Some points:
-2;27;0;3;-82;50;53;-3;-5;22;17;38;-43;9;-10;-13;-10;-19;13;3;-10;-9;-2;19;-40;-29;58;-36;-25;0;-76;17;13;-30;-38;22;-7;-54;6;30;18;10;19;15;-20;-26;-35;3
63;6;7;4;24;23;12;23;41;-11;33;95;-99;-16;15;14;38;5;71;8;26;127;-9;1;29;5;10;32;-39;12;36;-22;17;14;37;28;9;10;22;-13;8;3;7;6;-9;15;13;26
-10;18;8;-12;18;-34;-20;16;-26;23;-2;-31;-11;2;10;-40;-2;-35;-35;15;23;-18;34;34;41;48;52;25;-79;-71;-61;-20;26;-6;8;10;-17;-46;-26;-11;38;6;17;0;-2;-19;29;28
0;25;7;-6;-8;19;-24;-1;-21;18;-18;17;66;-27;-10;-31;-37;-41;16;4;26;-37;-12;-49;20;-27;41;-20;-68;58;-2;-51;-15;-31;1;-68;-6;10;13;14;-27;-43;50;7;-14;30;5;47
23;-13;13;12;38;18;21;16;17;-31;21;48;112;27;12;32;-19;-7;43;19;30;6;19;30;30;47;32;5;21;20;10;39;9;33;-7;8;-16;13;15;0;20;33;-21;11;-127;20;-2;-9
-1;-26;12;-12;16;4;-47;1;2;-17;-15;43;-36;12;-8;-42;-52;8;-16;5;-26;-6;-71;-15;-2;11;-26;-57;11;-38;-40;-55;-40;69;-36;-8;21;-18;15;12;-60;11;-46;79;-13;27;9;-19
-19;-39;8;-11;-23;-7;23;-18;-12;-20;-11;13;65;-59;4;-15;-42;-1;14;0;-34;-24;31;13;-27;-24;-32;0;-28;-28;-12;-47;-10;-24;77;78;32;-43;-22;24;30;-25;14;16;-22;49;-36;17
4;-20;69;-2;-21;-3;-5;-108;-20;-24;7;-12;-6;-15;7;-2;-17;-16;11;-15;3;-5;-55;33;7;-13;5;46;17;1;-8;-15;-30;8;-9;-61;21;-15;-23;-90;-11;44;2;-20;12;-16;-58;-24
-2;10;-7;-16;-33;12;-3;-1;-15;10;-25;-29;38;-55;-16;6;127;-9;-11;2;-21;12;-20;14;5;49;11;-37;-6;-7;-23;-42;-86;-52;6;-14;11;-21;11;8;5;-15;-2;3;-38;-1;6;-8
-6;-38;-59;22;1;-30;-12;-31;5;40;62;-13;0;-15;-12;-38;-20;-2;-22;-31;2;20;-21;47;-8;4;-27;18;-38;-19;64;44;-23;27;-46;-52;31;-9;-25;56;43;-43;-7;-7;9;0;-7;5
16;-20;-69;18;17;-17;-38;-35;54;-12;-36;-15;-2;71;-27;-25;-24;-5;43;30;4;-2;-57;-19;5;-9;-8;-12;0;5;-21;28;-19;-44;72;-23;8;-23;-27;2;16;-32;-13;-12;7;-62;-24;-43
-7;30;5;-5;-31;-10;-6;10;-16;8;-54;-29;-20;-56;-52;1;-10;12;15;-26;5;-1;36;11;-4;1;61;-15;-6;-44;30;-44;37;26;23;-22;-11;42;-8;62;26;19;68;14;-21;-31;-41;-51
-9;-122;9;-3;-7;-21;-26;10;-4;110;-1;3;7;-8;-3;-11;35;-5;70;-6;-6;-11;115;-34;-20;-24;-23;-1;-11;-8;-4;-4;37;-5;-32;-3;-6;-10;-5;-40;-125;-7;-42;-11;-7;-57;-11;-36
4;12;-61;18;-31;56;-14;-39;-12;-21;0;-27;9;11;22;12;-20;19;-10;15;-65;15;2;-72;13;-28;3;38;-1;-70;55;10;-31;25;4;-20;-57;-40;-8;-1;-7;13;-17;-6;-11;-30;29;14
-21;7;23;21;26;-23;-1;39;17;-11;9;123;-3;31;23;10;81;14;-42;5;29;-101;28;-8;-13;-58;-10;17;7;9;26;28;-92;44;6;8;-5;22;-15;11;28;27;20;45;32;-45;-5;2
127;-2;8;11;-2;38;20;35;39;9;28;-54;-19;6;-1;7;18;25;28;19;12;-120;-9;18;12;41;12;44;13;8;41;4;42;6;13;20;34;7;44;-6;4;16;-2;35;34;35;25;7
-7;110;-1;-5;-7;-52;-57;16;-5;43;-7;2;7;-5;-9;-7;18;-3;55;-3;-7;-5;45;-66;-58;-41;-46;-6;-4;-9;-9;-7;32;-5;-63;-14;-5;-7;-9;-78;107;-12;-83;-6;-2;82;-8;-73
-28;7;-23;24;3;32;17;-9;-92;2;2;-8;-5;23;38;25;31;75;41;57;29;0;-10;0;25;15;25;-58;14;39;6;26;46;20;11;22;84;34;-127;11;-10;42;9;-17;16;39;52;21
3;5;-45;-127;12;4;4;-15;5;3;8;-16;-5;15;21;30;-19;18;-13;-1;31;2;-3;4;-8;-11;-8;2;8;-3;14;21;-17;10;-13;-4;2;-9;-4;0;-3;-20;9;-13;11;-18;-11;-3
39;-9;16;17;15;-24;1;64;6;13;-21;-99;-44;12;21;-3;-34;18;-45;40;7;86;53;-4;-19;-39;0;52;35;63;-21;24;-56;0;3;-17;24;2;10;8;10;32;18;105;-15;10;-1;7
-5;-10;22;-6;36;-33;-19;39;-42;-69;16;59;-46;-59;-1;-8;-58;11;-22;25;-50;-17;-27;-27;-29;43;27;24;25;2;24;12;-21;-71;-23;-9;11;-8;-13;-11;-45;-37;-32;-11;4;-22;6;-46
-127;14;28;1;-18;22;19;34;77;5;15;-34;-8;14;15;-8;14;33;49;18;11;-28;-29;7;16;37;26;88;3;18;11;13;28;2;23;24;39;28;69;-5;-13;13;11;38;9;31;36;-1
-16;-65;11;-14;-7;-24;-5;-15;-7;-127;-24;-18;5;-10;-14;-6;76;-2;-49;4;-5;-7;-58;-34;-13;-47;-35;-10;-40;27;-6;-1;127;-11;-29;-25;-31;-12;9;-4;-14;6;-40;47;-5;-17;-8;-10
-14;17;4;9;67;-8;-5;-4;-6;12;4;-5;10;3;-37;19;40;-13;54;-29;-33;9;-19;28;-12;18;25;-8;80;-27;10;69;38;57;14;-15;-59;-73;-4;14;-14;-29;49;-1;46;50;-32;63
-7;72;2;8;47;22;54;18;31;27;-24;-35;-7;-33;33;-8;-3;2;10;-23;-55;-21;14;28;70;0;-47;1;-27;12;-26;-37;12;-33;-16;-14;-29;1;-46;38;-6;-8;-12;5;-15;-32;-55;27
-8;-5;-4;-10;-66;-3;4;11;54;-3;-38;43;-39;-8;17;-4;-15;-16;-14;-18;-23;-19;44;58;-22;4;-15;-43;34;-27;-7;-17;23;-63;22;-69;-22;15;-30;-11;11;-4;18;-4;-30;31;49;64
10;-18;-65;-13;27;1;-40;-23;-6;-19;13;-19;-5;-5;-18;-50;-3;-27;1;-127;-57;-3;-12;-12;0;-19;12;-3;4;47;-30;19;-17;-11;1;77;-10;68;-3;-13;3;66;19;-19;-5;0;55;-10
-5;21;45;-29;-9;-19;14;-46;-13;24;16;-17;-11;26;-90;-51;-11;-77;-18;88;-43;9;2;15;-8;13;-27;-8;10;45;47;10;-20;17;-8;67;-66;60;-25;5;-5;39;-9;-26;19;-11;20;23
45;39;13;19;-7;-25;-23;28;18;61;18;58;114;7;15;15;16;21;-85;10;3;67;-48;4;-28;-28;-35;40;36;-1;-2;-10;81;-2;-2;33;47;11;14;-12;-12;0;39;21;2;-74;30;4
-35;0;75;25;40;7;-4;-4;-16;13;63;-43;-13;-6;-2;55;-49;21;-6;-14;23;-2;23;0;24;-14;-28;-119;9;10;38;9;-14;-16;13;5;11;-25;49;-19;51;18;9;24;28;-63;43;2
-5;-30;25;0;-12;7;4;127;2;-35;-5;-32;-1;3;-30;-24;-19;6;-18;-5;-13;5;-46;0;-11;-38;-14;-5;-6;2;1;-9;-28;32;-7;-28;15;-40;5;-15;-9;21;-11;-127;-6;-4;-4;-9
-18;3;-94;46;23;-13;25;-30;-30;22;-21;-10;-18;-23;87;0;-11;19;-34;20;72;-7;-16;27;-48;14;-11;-39;-4;41;22;-13;-5;3;11;21;-72;3;51;-10;-18;32;-5;-40;10;12;-1;-30
35;9;119;23;12;-13;-12;-109;45;6;-29;-27;-29;19;51;18;2;50;-26;-2;21;8;20;-33;-25;-2;-4;23;-3;6;-23;15;-17;10;-9;23;21;21;33;61;1;-23;7;-98;-19;10;32;2
32;-10;13;8;-18;21;24;15;28;-24;-34;52;111;0;8;18;-17;24;34;7;8;74;28;20;27;38;28;7;-14;5;-17;16;-15;-17;-12;-4;-11;28;33;26;2;38;-28;11;127;35;8;-6
4;23;-66;26;-3;-20;68;-45;26;-53;14;-16;2;8;-64;-20;-15;36;-36;-27;22;10;27;-23;-13;23;-5;-3;8;-24;-13;-2;-32;8;-26;-1;18;-14;-8;-68;-53;-41;10;-8;-7;-2;-4;-2
-13;-12;5;-3;-37;27;25;2;-81;58;-62;56;-41;4;-55;21;-24;22;-28;-38;3;-19;-2;-5;48;37;-47;31;-12;19;-43;13;8;-15;38;-16;-28;-2;24;2;36;-30;0;1;-28;15;-6;13
-7;7;8;-8;42;45;35;2;-39;-5;68;2;4;87;14;-53;40;-60;-19;-34;-22;23;43;-2;30;20;36;-20;63;-23;36;5;43;27;43;-37;8;4;13;27;9;-63;-3;-9;42;40;-48;-18
-2;-20;44;36;-42;-13;-25;64;-18;-36;-4;-54;-10;17;41;77;-26;-63;-1;-47;66;4;-62;-10;-19;2;-14;-13;-12;-54;-1;12;-37;-14;-21;58;-48;57;-50;-20;-39;-64;-20;31;3;4;-37;-6
-24;-5;-103;38;-2;-14;-37;-40;18;-12;18;-8;-28;-7;3;100;-17;-41;-15;59;13;-24;24;3;23;-22;1;18;25;8;-28;-37;4;10;-29;22;58;35;56;19;6;8;-2;-53;12;-2;-15;27
Along one direction, these points spread out more than along any other. Take the direction at right angles to it along which they spread out most. Go by this last direction. How far along it is each point below, from 0 to 99? The average is 50, and the first point in the table lies past the average. One standard deviation of the points above along it is 16.
-5;-30;25;0;-12;7;4;127;2;-35;-5;-32;-1;3;-30;-24;-19;6;-18;-5;-13;5;-46;0;-11;-38;-14;-5;-6;2;1;-9;-28;32;-7;-28;15;-40;5;-15;-9;21;-11;-127;-6;-4;-4;-9 38
-2;-20;44;36;-42;-13;-25;64;-18;-36;-4;-54;-10;17;41;77;-26;-63;-1;-47;66;4;-62;-10;-19;2;-14;-13;-12;-54;-1;12;-37;-14;-21;58;-48;57;-50;-20;-39;-64;-20;31;3;4;-37;-6 30
-7;7;8;-8;42;45;35;2;-39;-5;68;2;4;87;14;-53;40;-60;-19;-34;-22;23;43;-2;30;20;36;-20;63;-23;36;5;43;27;43;-37;8;4;13;27;9;-63;-3;-9;42;40;-48;-18 71
16;-20;-69;18;17;-17;-38;-35;54;-12;-36;-15;-2;71;-27;-25;-24;-5;43;30;4;-2;-57;-19;5;-9;-8;-12;0;5;-21;28;-19;-44;72;-23;8;-23;-27;2;16;-32;-13;-12;7;-62;-24;-43 41
0;25;7;-6;-8;19;-24;-1;-21;18;-18;17;66;-27;-10;-31;-37;-41;16;4;26;-37;-12;-49;20;-27;41;-20;-68;58;-2;-51;-15;-31;1;-68;-6;10;13;14;-27;-43;50;7;-14;30;5;47 72
-21;7;23;21;26;-23;-1;39;17;-11;9;123;-3;31;23;10;81;14;-42;5;29;-101;28;-8;-13;-58;-10;17;7;9;26;28;-92;44;6;8;-5;22;-15;11;28;27;20;45;32;-45;-5;2 35
-24;-5;-103;38;-2;-14;-37;-40;18;-12;18;-8;-28;-7;3;100;-17;-41;-15;59;13;-24;24;3;23;-22;1;18;25;8;-28;-37;4;10;-29;22;58;35;56;19;6;8;-2;-53;12;-2;-15;27 35
-127;14;28;1;-18;22;19;34;77;5;15;-34;-8;14;15;-8;14;33;49;18;11;-28;-29;7;16;37;26;88;3;18;11;13;28;2;23;24;39;28;69;-5;-13;13;11;38;9;31;36;-1 48
127;-2;8;11;-2;38;20;35;39;9;28;-54;-19;6;-1;7;18;25;28;19;12;-120;-9;18;12;41;12;44;13;8;41;4;42;6;13;20;34;7;44;-6;4;16;-2;35;34;35;25;7 48
-16;-65;11;-14;-7;-24;-5;-15;-7;-127;-24;-18;5;-10;-14;-6;76;-2;-49;4;-5;-7;-58;-34;-13;-47;-35;-10;-40;27;-6;-1;127;-11;-29;-25;-31;-12;9;-4;-14;6;-40;47;-5;-17;-8;-10 28
-7;110;-1;-5;-7;-52;-57;16;-5;43;-7;2;7;-5;-9;-7;18;-3;55;-3;-7;-5;45;-66;-58;-41;-46;-6;-4;-9;-9;-7;32;-5;-63;-14;-5;-7;-9;-78;107;-12;-83;-6;-2;82;-8;-73 50
-10;18;8;-12;18;-34;-20;16;-26;23;-2;-31;-11;2;10;-40;-2;-35;-35;15;23;-18;34;34;41;48;52;25;-79;-71;-61;-20;26;-6;8;10;-17;-46;-26;-11;38;6;17;0;-2;-19;29;28 76
-7;72;2;8;47;22;54;18;31;27;-24;-35;-7;-33;33;-8;-3;2;10;-23;-55;-21;14;28;70;0;-47;1;-27;12;-26;-37;12;-33;-16;-14;-29;1;-46;38;-6;-8;-12;5;-15;-32;-55;27 77
